[137  94 155 135 127 126] : saz
[181  40 205 157 109 119] : talig
[146  59 196 101 133 107] : rokob
[127 129 128 125 130 126] : fimo
[196 106 101  59 133 146] : suv
[130 120 134 141 131 126] : keba
[196  60 146 101 133 107] : duvi
[119 109 159 126 148 101] : pitum
[129  97 154 142 130 125] : Kosa
[162 101 149 126 110 130] : lozi
[162 110 126 102 130 149] : Vegu
order: [146 133 107 101 196  59] : rokob
order: [101 133 107 146  59 196] : rokob
order: [ 97 154 142 130 125 129] : Kosa
order: [149 130 102 126 110 162] : Vegu
order: [130 110 126 149 101 162] : lozi

[118 138 125 150]  met
[137  39 125 124]  sovi
[118 150 137 125]  Vutal
order: [125 137 150 118] : Vutal
order: [124 125  39 137] : sovi

[113 150  90 139 127 124] : ziz
[123 133  94 159  84 131] : sukoz
[109 149  75  72 108 119] : pog
[130 113 161  96  90 135] : Sike
[124 120 122  91 147 112] : dap
[123 133  93  85 131 159] : Vupi
[125 115 109 139 115 118] : Vin
[123  93 133  84 159 131] : sede
[122 112 125 147  91 120] : Zesik
order: [131 123 133  94 159  84] : sukoz
order: [159 131 123  93 133  84] : sede
order: [ 91 112 120 122 125 147] : Zesik
order: [ 94 159  84 131 123 133] : sukoz

[150 103 193  91  92 162  99 151 147 113 122 141  76 184 142 144  86 192
 117  78 216 100 137 176  69 144 148 147] = pup
[147 103 184  83  96 166 104 146 141 111 119 152  80 184 147 137  88 193
 120  78 215 104 142 171  71 139 150 144] = suzof
[ 83 103 136 160 193 155 184  96 184 166 147  83 120  88 141 147 137 146
 126 119 104 153 119  80  77 207 152 111] = Rine
[147 103 184  83  96 166 104 146 141 111 119 152  80 184 147 137  88 193
 120  77 207 119 155 160  83 153 137 126] = zol
[137 109 178  76  89 179 107 125 125  99 112 166  95 173 152 128  93 181
 132  78 207 120 156 161  82 151 140 125] = Kuz
[111 176  85 112 134 117 102  93 188 141 106 139 157 139  98  77 144 158
 170 108  84 174 145 107 171 173 154 161] = Nedeg
[138 109 177  78  90 179 106 124 127 100 110 167  93 174 152 127  92 179
 132  81 207 120 156 163  81 152 140 127] = Noga
[145 112 174 111 102 173 116 141 161  98  93 171 106 157 154 139  77 176
 139  84 188 107 144 170  85 158 108 134] = Rofa
[145 103 181  81  93 167 104 144 138 109 116 152  80 184 146 136  88 193
 119  78 215 103 145 170  72 137 151 140] = gokik
order: [106 173 157 161 158 176 139  84 107  93 154 141 111 117 188 144 139 102
 145 112  77 170  98 108  85 171 174 134] : Nedeg
order: [144 176  93 188  85 107 158 174 106 161 116 173 139 111  98 157 141 112
 171 108 139  77 134 145 154 170 102  84] : Rofa
order: [126 137 153  83 160 155 119 207  77 120 193  88 137 147 184  80 152 119
 111 141 146 104 166  96  83 184 103 147] : zol

[148 135 139 125 143 114 120 116 118 104 168 163 122  95 120 116  92 141
 120 127 125] : vog
[116 120  89 103 142 129 110 147  62 169 130 185 107 136 172 127 102 168
 150 111 132] : Zug
[148 135 139 125 143 114 120 116 118 104 168 163 127  95 120 116  92 141
 120 127 125] : pilu
[132 143 131 110 142 153 121 145 126 134 127 121 123 113 151 109 135 116
 135 144 132] : magot
[125 127 137 137 134 140  98 143 155 131 134 123 114 109 149 120 129 124
 123 128 117] : ligir
[150 120 130 168 172 102 103 127 111 142 136 132 147  89 110 170 107  62
 185 116 129] : Nilo
[114 148 120 127 163 141 143 125 168 118  92 135 104 125 116 120 127 139
 120  95 117] : Zakuv
[150 120 130 168 172 102 103 127 111 142 136 132 147  89 110 170 107  62
 185 116 144] : tupov
[117 142 110 130 128 158 132 140 144 118 152 110 131 122  91 109 114 136
 117 128 152] : zumi
[120 120 121 136 116 104 148 113 112 124 126 137 141 151 110 145 112 135
 123 122 127] : zopa
[124 132 123 128 120 135 131 131 121 104 115 128 124 132 138 139 126 131
 128 121 128] : ser
order: [144 150 120 130 168 172 102 103 127 111 142 136 132 147  89 110 170 107
  62 185 116] : tupov
order: [ 92  95 104 114 116 117 118 120 120 120 125 125 127 127 135 139 141 143
 148 163 168] : Zakuv
order: [169 130 185 107 136 172 127 102 168 150 111 132 116 120  89 103 142 129
 110 147  62] : Zug
order: [168 163 127  95 120 116  92 141 120 127 125 148 135 139 125 143 114 120
 116 118 104] : pilu
order: [ 92 135 120 148 163 141 127 139 116 104 120 168 125 116  95 114 125 143
 118 120 122] : vog
order: [110 170 107  62 185 116 129 150 120 130 168 172 102 103 127 111 142 136
 132 147  89] : Nilo

[150 174 132 123 124 149] = Mit
[103 110 103 151  94  90] = fedaf
[110  90  94 102 151 103] = burof
order: [ 90 103 110 103 151  94] : fedaf
order: [149 132 124 150 174 123] : Mit
order: [149 124 123 132 174 150] : Mit
order: [151 103 110  90  94 102] : burof

[129 122 125 127 126 123 122  82 119 126 126 125 127 118 141]  zul
[126 127 118 124 113 127 126  98 104 129 119  51 131 131 112]  Gilon
[123 120 132 133 126 141 128  87 124 129 125 113 139 134 180]  famu
[145 114 117 136 127 114 134 211 124 129 139 121 140 111  79]  futif
[134 123 127 128 127 103 139  48 119 118 123 128 144 125 145]  dena
[150 145 111 128 119 130 127 141 133 135 125 134 132 140 125]  sev
[113 112 133 126 139 101 117 199 119 118 134 135 131 141  92]  Teveg
[116 114 124 129 119 131 129 111 132 132 120 141 105 130 129]  lar
[124 127 139 123 113 180 120 133 129 125  87 126 132 141 134]  foga
[141 133 117 127 126 141 127  97 135 116 123 125 151 135 108]  raro
order: [135 131 141  92 113 112 133 126 139 101 117 199 119 118 134] : Teveg
order: [ 87 113 120 123 124 125 126 127 129 132 133 134 139 141 180] : foga
order: [ 87 113 120 123 124 125 126 128 129 132 133 134 139 141 180] : famu
order: [ 48 103 118 119 123 123 125 127 127 128 128 134 139 144 145] : dena
order: [139 134 180 123 120 132 133 126 141 128  87 124 129 125 113] : famu

[124 186  82  57  53  56  81  76  73  84 153 112 173 183 167  72 116  69
 119 143] = Zas
[ 53 116 183  56 173  82  73 119 146  84 111  81 186  57 153 124  72  69
  76 167] = fem
[ 69 124  84 143  76 167 183 173  81 116  73  57 119 112  57  82 153  72
  53 186] = nilob
order: [167  76  69  72 124 153  57 186  81 111  84 146 119  73  82 173  56 183
 116  53] : fem
order: [186  53  72 153  82  57 112 119  57  73 116  81 173 183 167  76 143  84
 124  69] : nilob
order: [116 183  56 173  82  73 119 146  84 111  81 186  57 153 124  72  69  76
 167  53] : fem
order: [153 124 167  76 119  73  81 183 143  84  72  57 112 173  82  57  69 186
  53 116] : nilob
order: [ 53  56  57  69  72  73  76  81  82  84 111 116 119 124 146 153 167 173
 183 186] : fem
order: [ 53  56  57  69  72  73  76  81  82  84 112 116 119 124 143 153 167 173
 183 186] : Zas

[135 133  80 153 144 147 109 146 114 124 139 105 125] = Dazuf
[142 159 165 121 128 138 120 137 123 118 138 130 117] = Lil
[128 165 130 138 117 159 121 137 142 123 118 120 137] = Bebu
[131 161 110 140 112 126 142 129 130  85 133 136 208] = kas
order: [117 130 138 118 123 137 120 138 128 121 165 159 142] : Lil
order: [137 120 118 123 142 137 121 159 117 138 130 165 128] : Bebu

[108 165 145 164 146  95 173 175  97 114 117 106 115 186 113 117 106 130
 155  81 159 104  99 125 205 114 111 116 141 117  90 121  95 171] : vami
[ 69 151 148 128 151 165 105 180 114  97 102 160 137 145 152 108 158 128
  77 149 149 118 124 128 126 115 135 135  98 162 164  97 104 103] : Sudis
[140  93 123  82 122  78  71 174 122 142 200 144 111  84 125 140 181 155
 129 130 169 118  90  84  85 116 125 171 100 136 138 142  84 140] : Narat
[128 158 105 135 126  69 165 149 162 108 150 128 114 118 164  99  97 180
 145 137 160 152 104 149  97 103 115 124 151 135  77 128 102 148] : Lave
[159 115 205  97 125 145 117  95 146 175 114  99  81  90 141  95 106 171
 111 173 104 186 117 165 114 116 117 121 156 106 130 164 113 107] : gafuf
[123 181  86 169 125  78 116 140 144 140 138 155 142  84 122  82  71 174
 200 142 130 136 111 171 125  84  90 100 122 118  84 129  93 140] : posus
[130 165  95 114 107 117 117 171  99 117 186 164 115 106  90  97 121 113
 159 114 146 155 111 175 125 116 106 141 145  95  81 173 104 205] : bug
[137 149 132 107 147  76 127 150 164 144 159 139 142  77  83 115 115 166
 168 125 181 149 105 172 139 109  81 134 147 131  99 166 128 172] : Zav
order: [128 124 137 162 135 104 126 118 151 149 115 158 108 160 102 145 152  97
  97 150 164 148 135  99 103 165 128 105 114  77  69 149 180 128] : Lave
order: [ 69  77  97  97  99 102 103 104 105 108 114 115 118 124 126 128 128 128
 135 135 137 145 148 149 149 150 151 152 158 160 162 164 165 180] : Lave
order: [111 116 141 117  90 121  95 171 108 165 145 164 146  95 173 175  97 114
 117 106 115 186 113 117 106 130 155  81 159 104  99 125 205 114] : vami
order: [ 99 117 186 164 115 106  90  97 121 113 159 114 146 155 111 175 125 116
 106 141 145  95  81 173 104 205 130 165  95 114 107 117 117 171] : bug
order: [140  93 129  84 118 122 100  90  84 125 171 111 136 130 142 200 174  71
  82 122  84 142 155 138 140 144 140 116  78 125 169  86 181 123] : posus
order: [104 205 130 165  95 114 107 117 117 171  99 117 186 164 115 106  90  97
 121 113 159 114 146 155 111 175 125 116 106 141 145  95  81 173] : bug

[137 127  96  90  98 124 142 167] = Zedot
[164 180 158  83 182  68 159 101] = Komi
[170  95 104  99 105  79 175 158] = pogun
[114 133 158 165 157 138 108  93] = zoka
[ 90 127  98 167 123 142 137  96] = Zabed
[180  83 159 165 158  68 182 101] = Tibuz
order: [101 180  83 159 165 158  68 182] : Tibuz
order: [167 142 124  98  90  96 127 137] : Zedot

[ 51 173 166  76 109 129 161  93  59 115 108  76 170 121 152  77 175  65
  52 145  67  80  97 176  98 147] = momi
[ 65 176 161 170 152 114 109 173  77  93 129  80  97  98 147 174 145  76
  51 121 108  67  76  59  52 166] = bizib
[109 166 173  77 121 176  93  67 161  76  52  51 145 170 115  98  76  65
 152 108  59 174 129 147  80  97] = Lideb
order: [147  98 176  97  80  67 145  52  65 175  77 152 121 170  76 108 115  59
  93 161 129 109  76 166 173  51] : momi
order: [ 51  52  59  65  67  76  76  77  80  93  97  98 108 109 115 121 129 145
 147 152 161 166 170 173 174 176] : Lideb
order: [ 76 145  51 176  76 175 129  80 173 161 152  59 147  77 166  52  65  97
  67 121  98 108 115 109  93 170] : momi
order: [109 152 145  80  98  52 174  65  76 147  77 176 170 108 114 121  97  67
 166 129  51 173 161  76  59  93] : bizib
order: [129 166 170 161  65  76 145  93 176 115 109 108  77  51  80 152  52 173
  59 174 121 147  98  76  97  67] : Lideb
order: [ 97  80 147 129 174  59 108 152  65  76  98 115 170 145  51  52  76 161
  67  93 176 121  77 173 166 109] : Lideb

[ 82 171 167 110  76 113 181  77  86 109] -> kozub
[132 112 172 134 105 138  96  54 136 191] -> Rebi
[149 124 147 142  79 199 156 102  76 153] -> dun
[149 156  76 101 142  79 153 124 199 147] -> bevi
[149 102 156 142 123 147  79  76 153 199] -> vem
[ 90 160 177 118  76 125 151  49 102 140] -> Leg
order: [199 153  76  79 147 123 142 156 102 149] : vem
order: [199  76 124 149 156 142 153  79 102 147] : dun
order: [ 49  76  90 102 118 125 140 151 160 177] : Leg

[204 144 161 105] : Zubok
[145 161 105 204] : savom
[170  67 157 163] : bovo
[105 161 144 203] : tep
[105 144 204 161] : beb
[ 67 164 170 157] : biko
order: [105 144 161 203] : tep
order: [157  67 164 170] : biko
order: [157 170 164  67] : biko
order: [163 157  67 170] : bovo
order: [203 144 161 105] : tep
order: [161 105 204 145] : savom

[ 58  60 128 129 126 197 128  63 131  60  61  57 199 126 129 195 194 198
 127  57 130 128  59 199 128 196  61 130  61 131 197] -> fadi
[ 60 125 133 127 195 198 123  62 134 124  59 133 135 125 127 192 193 193
 129  56  63 132  57 198 126 121  57  56  59 118 198] -> Pas
[ 59 128 196 128 129 128 129 125 125  59  58  59 194 130  59 130 130 128
 128  60  57 196  60 127 197 130 127 129  60 131 128] -> Zolit
[129 126 200 126 197 128 194 127  61  55 127  63 131 197  58 126 128 125
 130 127  60 200 127 127 126 124 126  57 129 123 197] -> Tum
[ 58  61 125 128 199 196 131  55 122 130  58 125 122 131 128 202 201 200
 128  62 124 125  61 195 129 203  59  62 129 136 197] -> Fenar
[ 60 127 128 126 201 127 128  50 121 126  55 131 122 133  57 202 135 127
 130 132  54 128  60 123 128 132  55  61  61 132 197] -> sodun
[128 128 196 128 198 128 129 127  58  59 128  59 127 198  59 198 129 128
 128 129  58 197 128 197 197 198 128 129  59  61 197] -> faba
[ 60  57 130 194 200 197 127  51  54 125 124 132 125 201 125 200 203 195
  62  62 124 129  60 192 127 199  55  60 130 129 197] -> Felel
[130 122 127 199 124  62  57 129 125  56 128  57 195 199 128 197 130 130
 128 132  56 195 125  64  54 128 200 129 124  57 195] -> gupa
[ 60 126 131 128 126 129 125  64 134  57  61  61 204 125 128 192 123 126
 128  56  64 200  57 130 196 122  59 125  58  51 129] -> tez
[ 58  60 128 129 126 197 128  63 131  60  61  57 199 126 129 195 194 198
 127  57 130 128  59 199 128 196  61 127  58 127 128] -> Vaga
[130  56 200 195 130 128 195 122  57  55 125  64 197 199  57 129 132 125
  62 129  57 199 128 124 195 127 124 128 130  56 128] -> munod
order: [128  56 130 128 124 127 195 124 128 199  57 129  62 125 132 129  57 199
 197  64 125  55  57 122 195 128 130 195 200  56 130] : munod
order: [128 127  58 127  61 196 128 199  59 128 130  57 127 198 194 195 129 126
 199  57  61  60 131  63 128 197 126 129 128  60  58] : Vaga

[165 161  81 101  71] -> fiki
[165 101 160  81  71] -> kap
[160 101  71  80 165] -> fep
order: [165 160 101  71  80] : fep
order: [ 71  81 101 161 165] : fiki
order: [ 71  81 101 160 165] : kap
order: [165  80  71 101 160] : fep
order: [ 71 165 101 160  81] : kap

[ 98 135 100 119 108  85  65  51 139 109  99 133  70 134  93  60  77  93
  77  53  69 100 143 135  57 134  95  87 116 100  88  72  90  90  95  57
  89  59  86  97  95  65 125 119  93 129  91  93  81  58  56  95  62  59
 129 142 136  90 105]  Lupef
[ 90 174  57 135 181 135 133  95 148 132 155 127 134 125 139 186  58 193
 135 191 143 186 188  93 137 138  88 100 105 189  57 100  59 143 143 180
 100 129 139  91  69  77 194 167 187  77  65 132 116  93 129 142  60 189
 138 154 191 191 150]  Mil
[100  91  93  95 105 100  93  88  77  69  60  58  59  57  56  65  77  90
 100 116 125 134 135 142 143 139 135 133 129 119 108  97  90  93  85  90
  93  98  95  95  95  89  87  81  70  62  57  53  51  59  65  72  86 100
 109 119 129 134 136]  Vit
[ 99 119 100  95 134  88 136  58 135  57  70  77  86 129 116  57 134 142
  60  65 129 105  93  87 108  97  89  62  53  97  90  69  65 143  91  90
  93  59 100 119  90  95  85  95 100  56 139 125  51  59  72 109  95  93
  93  77 135  81 133]  murik
order: [ 85  90 134  95 135  72  77 100 100 143  93  86 125  87 129  62 100  93
  59 133  65  65  98 134  95  93 108  69 142  93  58  88 135 105  97  70
  56  95  53 129  51 119  91  95  77 139  81  89 109 119 116  90  99  60
  90  57 136  57  59] : Lupef
order: [ 95  91  87  99  69 109 142  95 135  90 134  85  59  95  95  97  51  60
  86  90  58  65 143  57 108 119  59 100  88  81 135 125  72  93  62  89
  93  57 133 139  77  93 129 129  98 105  93 100 116  53  77  56 100  70
  65 136 134 119  90] : Lupef
order: [100 119 143  93 135  69 135  77  56  95  88  57 119  91  72  60 133 134
 100  65 100  57  81 105 109  93  53  51 134 100  90  59  98 142  70  58
 136 139  86  93  85  87  65 129  95  77 129 125  90  59 116 108  95  97
  95  62  89  90  93] : Vit
order: [ 95  62  59 129 142 136  90 105  98 135 100 119 108  85  65  51 139 109
  99 133  70 134  93  60  77  93  77  53  69 100 143 135  57 134  95  87
 116 100  88  72  90  90  95  57  89  59  86  97  95  65 125 119  93 129
  91  93  81  58  56] : Lupef
order: [ 86 100 109 119 129 134 136 100  91  93  95 105 100  93  88  77  69  60
  58  59  57  56  65  77  90 100 116 125 134 135 142 143 139 135 133 129
 119 108  97  90  93  85  90  93  98  95  95  95  89  87  81  70  62  57
  53  51  59  65  72] : Vit
order: [150 191 191 154 138 189  60 142 129  93 116 132  65  77 187 167 194  77
  69  91 139 129 100 180 143 143  59 100  57 189 105 100  88 138 137  93
 188 186 143 191 135 193  58 186 139 125 134 127 155 132 148  95 133 135
 181 135  57 174  90] : Mil
order: [ 51  53  56  57  57  58  59  59  60  62  65  65  69  70  72  77  77  81
  85  86  87  88  89  90  90  90  91  93  93  93  93  95  95  95  95  97
  98  99 100 100 100 105 108 109 116 119 119 125 129 129 133 134 134 135
 135 136 139 142 143] : Lupef

